128 stands for zero in the data rows.
Here are some points:
[114  92 126 132 154 138 117 125]
[104 131 126 127 102 129 149 148]
[131 110 172 111 113 105 105 125]
[163 124 150 126 126 125 106 105]
[140 158  95 133 133  96 130 143]
[135 141 127  99 146 146 131 163]
[124 100 127 138 117 136 149 141]
[122 119 118 162  63 104  81 153]
[149 163 142 117 128 122 107 111]
[144 133 133 117 138 122  85  66]
[ 92  92 142 177  95 162 136 107]
[131 133 121 153  78 114 103 153]
[142 133 116 102 159 153 164 147]
[110  98 120 132 121 123 150 158]
[134 143 111 147  82 108 104 153]
[123 102 176 138 107 137 130 142]
24 more points follow, each with its number after it:
[ 84 123 146 155  89 151 153 115] 0
[153 136  96 126 162 118 138 124] 1
[149 113 114 110 147 144 165 127] 2
[153 162 164  74 144 135 108 114] 3
[ 75  94 138 183  83 168 147 108] 4
[155 155  62 120 164 108 134 148] 5
[130 114 113 156 124 120 110 133] 6
[114 176 121 104 139 118 155 147] 7
[102 147 110 142 144 141 125  94] 8
[147 164 149 115 124 127 101 101] 9
[158 138 101 125 127  83 116 138] 10
[152 127 125 107 130 157 163 160] 11
[161 133  95 123 166 121 133 117] 12
[161 127  98 104 153 105 125 134] 13
[118 152 158 100 109 114 111 114] 14
[ 99 100 140 168 100 164 141 109] 15
[129 120 167 109 113 106 109 125] 16
[133 122 123 135 137 133 144 168] 17
[134 126 136 116 132 130 122 123] 18
[ 97 108  98 143 183 137 117  97] 19
[184 115  82 139 149  91 123 157] 20
[121 106 170 143 106 142 131 138] 21
[158 137  95 123 162 118 134 120] 22
[174 116 124 102 143 141 172 151] 23
Which three of these numbered points are nearest to each point below, ignoring the 2 directions in which the first points spread most? Their numbers follow each, nearest first.
[106 144 113 137 144 140 124  97] > 8 0 15
[129 106 115 114 142 147 156 130] > 2 18 6
[116 173 119 112 136 113 153 149] > 7 17 9
[124 133 156  95 130 155 127 134] > 3 9 14
[ 98 115  98 145 182 140 124 100] > 19 8 6
[103 156 101 152 167 152 161 117] > 8 1 6
[ 94 125  94 144 193 142 126  91] > 19 8 6
[157 144  90 137 112 101 114 136] > 22 1 10
[ 89 131 113 142 120 133 127 103] > 8 0 15
[151 142 152 118 127 116 113  76] > 0 18 9
[154 130 127 107 133 154 156 152] > 11 23 17
[ 99 124 135 149 105 158 150 126] > 0 9 15
